First come named moves, each a turn or a mirror, each shown by rows before and after it. For each pair of rows after them, which moves, in which order, take the first row to the second? The first pair is done for you.
X (before => after):
[ 11  -1   8  -8  48 -26  29   4   9  11] => [ 1 16 -6  6  4 45  4 31 -2 24]
[-19   3 -11  30  17 -17  16   7  20 -18] => [-23  11 -17  34   2  13   6  18  16 -12]
[-10 -15  -4 -10  -6  -9   3 -16  -5  10] => [-12 -13  -7  -8 -15   6  -2 -11  -7  12]
E (before => after):
[-12 -11 -24  -5 -32 -23   6 -23   2  11] => [ -6 -10 -28   3 -29 -31  11 -16   9   7]
[-21 -11  -8  18  15  15  -1  -1  -1 -19] => [-20 -12  -8  16  18  15   1   0   0 -19]
[36 10 17  4 17 29 -3 33 -7 24] => [ 29  10  21  -1  12  37  -8  29 -14  27]
[ 17 -10  11 -14  -7 -33   0 -11   6   6] => [  8  -9  14 -19 -19 -20  -9 -17  -2   8]
C (before => after):
[-17  -3  -9 -14 -19   2  -2 -17  -9  -4] => [ 23  -1  -9 -10 -16  -9   6  10   9  10]
[  3  -2  -2  -9  14 -15  -6  -1  -3  -1] => [ -1  -2  -3  -8  13 -13  -8  -5  -6  -4]
[  1   1  -8 -30   1  47   0  18  -6  19] => [ -1   0  -9 -30   1  48   0  17  -7  19]
[ -4 -18 -20 -14  -6  -3  13  -3  -9  -3] => [  7 -17 -21 -13  -6  -6  15   3  -3  -1]
F (before => after):
[-5  2 -5  3 -5 15 -3 11  5 -2] => [-4  0 -5  4 -5 14 -1 12  6 -2]
[  5 -11   3  12 -20 -38   2 -25   5 -12] => [ 15 -11  14  -1 -32 -28  -9 -24  -2   2]
[ 18 -13  -2  -3  29  -5  13 -10   8   8] => [ 24 -14   3 -11  23   0   7 -11   5  16]
A (before => after):
[ 17  15 -11  16   0  32  -1  19   7 -18] => [ 33   7  21 -11 -20   0 -17  -6   5 -12]
[  6   0  -8  10  13 -20  11 -21   0 -13] => [  5   1  -5  12  25  -7  13 -16  -1 -18]
[ -4   5  -5  19  19 -29  18   4   9 -21] => [  1   6  16  13  25 -27  11  -2   6 -23]
[  8  -9  24 -21  -5 -13  -9 -12  -7   5] => [-12  -7 -32   7  -9  -3  12   5  -1   8]
Pairs:
Between the rows of a pair lie two moves.
[  3   2  17   3  23 -20   6 -10   9 -10] => [  5   8  14  -2 -29   1 -19  -7   2   8] -> X, A
[  8 -17   6  -2  23 -52   4 -23   3  -6] => [-12   5  -9  11 -31  41 -31   4 -13   6] -> C, X
[ 25 -15  -8 -19  12 -11  17  14  -2  29] => [ 12  -5 -23  -2  -2  20  11  28  -3  27] -> F, X
[ 44 -14 -33  -5 -24 -10   2  37  15  39] => [-46 -29 -24 -21  -6 -30   1 -42 -19  -8] -> C, X
[-23  -2  -2  -4 -20 -24 -12 -32  -2 -14] => [ 19   9 -20  25  15  -1  11  28  22  -2] -> A, C
[ 11 -13  11 -24   6  -6   7  -8  -5  14] => [  2 -12 -18 -14   1   6  14   3  -3  21] -> A, F
[-27  -9  -3 -21   1  12  -8 -31 -21   0] => [ 36  -3 -11  -3  16 -15  14  14  14  18] -> F, C
[-10  -9  40  -1  32  19   2  -3 -11 -23] => [  4  -9  44 -10  11  33 -11   6 -14  -6] -> C, E
[ 30 -13  17 -23  29  -5   8  -2   0  14] => [ 15  -9 -34  -3 -14  16   7  14   0  31] -> A, X
[ 1  2 -5 19 13 11 16 18  1 -5] => [11 -1 31 -6 -6 -4 -6 -5 -7 -3] -> A, E
[ 17  11 -25   5 -18  25   5  34   3  25] => [ 25   5 -11 -13 -39  -3  -4  16   2  31] -> A, A
[13 22  5 11  2 -1 -5  9  6  1] => [17 20 12  4  2 -4 -4  5  5  4] -> X, F
[-22  -4 -19 -16 -47  -7  -7 -26 -16  15] => [ 14  13 -13  13  12  46  11  38   2  15] -> C, A
[ -3  -5  -8  -2 -12 -12  -1   6   4   0] => [-4 -3  3  2 13 -2  5 11  5 -9] -> A, X
[ 21  17   4  -3 -42 -13 -23  14  13  17] => [-28  17 -19  19 -23 -23 -10  -7  12 -21] -> F, C
[-30   4  34  22  -6  14  -6  -8  -8 -24] => [-19  11  24  37   1  18   2  15   5 -24] -> E, X
[ 34  -9  27 -16 -10 -31  -4  -8   9  17] => [ -2  -1 -45  20 -14  10  17  19   8  17] -> E, A
[-34  11 -11   9 -14  33  -6  -9  -8  -3] => [-18   0  27 -18   3 -11  -9 -37  -8  -9] -> A, X
[-17   2 -38   8   9 -17  20   8   8  -8] => [ -5  15  21  -4  21  33  -9  14  -3 -15] -> A, X
[  0  -1 -21  -6 -25   0 -11  -1 -29  33] => [  0  -9 -20  -7  -2 -40   5 -13 -23  20] -> X, F
[ -5 -12  22 -21   0 -15  -6 -16 -12 -11] => [ 18  -2  15 -11 -20  16 -14  16  -7   9] -> C, X
[ 15 -11   3   5   9 -26  12  -4  16 -15] => [  4 -14  23 -21 -13  -2 -10 -19  -4  -6] -> C, F
[-23   0  13 -13 -22  12 -19 -26 -12  -8] => [ 23   5 -10  18   5 -26  12  14  26  -9] -> C, F
[ 30  -7  17 -10  19  -6   6  10   7  11] => [11  2 -9 19 24  0 13 22 13 -6] -> X, F
[ -1   5   6   8 -23 -15 -10 -11   1 -12] => [ -7   5  -5  19   6 -14   7  -3   6 -20] -> A, X
[ 10   0  19  -2  -3 -28  -6 -19   6 -16] => [ -6   3 -31  22  -5  -9  11   0  10 -12] -> F, A
[-19   4   1   2  -8  25 -10   0 -12   8] => [ -8  -6  14 -12  -2 -18  -5 -21  -9   5] -> A, X
[ -7  -1 -24   6  23  22  22  23  -2  -2] => [ 12 -13   0 -21  34  -9  25   5  -5   8] -> F, X
[ -1   3  29  -3   8   0  -9  -9   2 -14] => [ -5   7  22   7   1  18 -12   0   1 -15] -> F, X
[-22   4 -34  -7  -5 -23  -1 -10   5  -3] => [ 10   4 -15 -27 -22 -11 -13   1   3  25] -> F, C
[-23  11  11  15  25  -8 -21   0  -7  -3] => [-18  13   7  20  26  -4 -19   8  -4  -3] -> X, E
[-19  -5  16 -10  13  14 -16 -11  -8  -5] => [-22 -10 -11 -11 -17  -4 -14 -17  -6   7] -> A, X
[-18 -10 -13   9  -6  -3 -13  -5 -12  -5] => [ 17  -8  -7   5 -11  -6 -13  16  -3  14] -> F, C
[ 24  12   9  13  -2 -25   1  -4  18 -19] => [ -2  10  22  -5 -17  -4 -17 -28  -5 -22] -> F, C
[-16  10   4  16 -16  28 -13   4  -6 -14] => [-19   5  -2  25  18   5   8   2   2 -26] -> E, C
[ 18 -12 -27 -16   2 -15  17  11   7  29] => [-30 -10  -3 -18  22  28   5 -11 -18   2] -> C, A
[ 11 -11 -23   5  16 -37  26  -1   7   5] => [  1   4 -36  18 -17  22   6  23  -1  14] -> X, F
[-11 -16 -18  -9  22   9  20   4  -1  -1] => [ -4 -10   8 -20  -1  32  -4   4  -8   5] -> A, X
[-33   3   3   4 -15  -6  -9 -29  -6 -14] => [-27  -1  10  -5 -16 -10 -10 -32  -8  -8] -> F, X
[ -4 -11  -4  10 -38 -35  -7 -21  -5   1] => [ -3   2  10  15 -12  46 -14  14 -17  11] -> A, F
[  3  12 -26  24  19  31  12  39   8  -6] => [ 31   9  45 -20 -12  12 -27   8  -2   3] -> A, X
[  7  -2   7  -6 -14 -19  -6  -6   2   4] => [ -3  -1 -15  12   9  -9  11   7   5  -2] -> A, X
[-35   4 -20  30 -17  14 -22 -18   0 -33] => [-11 -14  11  -7   7 -38 -13 -44   1 -23] -> F, X
[ -5  -1 -31   5  -1 -27  19  -2   6   5] => [  8   8  25 -10  26  22  -1   8  -6   3] -> A, F
[  1  -7 -13   5 -15 -19  16  -3  -5   9] => [  2   2  11   9   6  25   5  13 -11   0] -> X, A
[-19   0   3  16 -15  32 -25  21 -11 -22] => [ 26  -7  22  -5  -1  25 -19  36  -6   4] -> E, F
[-21 -12 -24   1  -7  10 -11 -21 -13  17] => [ 16  -9 -31  12   3  -8   4   6  10  25] -> C, F
[  3   3  28 -28  14 -23   8 -27  -3  17] => [-22  10 -41   6  -5   8  21   3   2  26] -> A, X
[ -5  -6   9 -24 -22 -14 -15 -28  -7   5] => [-18   1 -39  16   6   9  14   5   5  -1] -> A, E
[ 25 -17 -10 -10   4 -20  21   6  10  21] => [-24 -19  -5 -20  -7  -1   6 -30 -16   7] -> C, F
[  0   4  41 -29 -13  44 -18 -11 -28   9] => [ 16   5 -39  22 -43 -30  17  14  17   7] -> A, E
[ -1  -8   2   5 -28  -8 -13 -14  -9  -2] => [  9  -1  -8  22 -26   2  -9   7   1   0] -> E, X
[-21  21 -29  17 -17  54 -11   6   2   4] => [ 31  16  -7  -4  -7  46 -10  25   9  35] -> E, F
[-12  -5  13  -9  26  13  -6 -10 -18   4] => [16 -1 11 -5 21 17 -5 13 -5 18] -> C, X
[ 20   6  17  17  -9  -5 -11   6  16  -7] => [16  9  8 23 -3  6 -6 12 15 -9] -> A, A
[-16  14  -9  37  12 -20   7   4  21 -33] => [  3   8 -25   6 -49  12 -11  13   7  21] -> F, A
[  3   3  28 -21 -12   4 -19 -12  -6   7] => [-14   0 -34   4 -18  -5   6   1   1  12] -> X, A
[-18  -8  -2  17  39   9  23  25  14 -17] => [ 11 -19  37 -28  34  -3   8  10   4  11] -> F, X
[ -1  -1 -22  -2   6  58  10  35  -5  34] => [  5 -12 -42 -14 -38  10   8  15  -3  49] -> A, A
[-11   1  -3   0   1 -40   2  -9   3  -7] => [ -2   2  11 -18 -27  -5 -20  -3 -10  15] -> F, X
[  2  -1 -31  23   1  26  10  39   5  -3] => [ 35 -17  12 -28  -4  12  -5  18  -6  29] -> X, F
[-21   6 -12   2 -36  12  -7  -7 -20  -1] => [ -6  -6   9 -19 -21 -22  -2 -24 -20   4] -> X, F
[-23   7   8   4   9  28 -12  -8 -15 -16] => [  4   8  25   5  -9 -22 -16 -14   3 -22] -> E, A
[-23 -16 -43 -16 -37 -19  11 -23 -11  22] => [ -3 -14  34 -45 -16 -12 -15 -39 -21  12] -> A, A
[ 14 -14   7 -19  24  -4   3  -2  -6  15] => [  5 -10 -25  -8  -2  12   1  10  -6  25] -> A, X
[-11  -4 -29  14   5   4   7   2  -2  14] => [ -2  -4  21  -5  21  19  -9  -8 -10   7] -> E, A
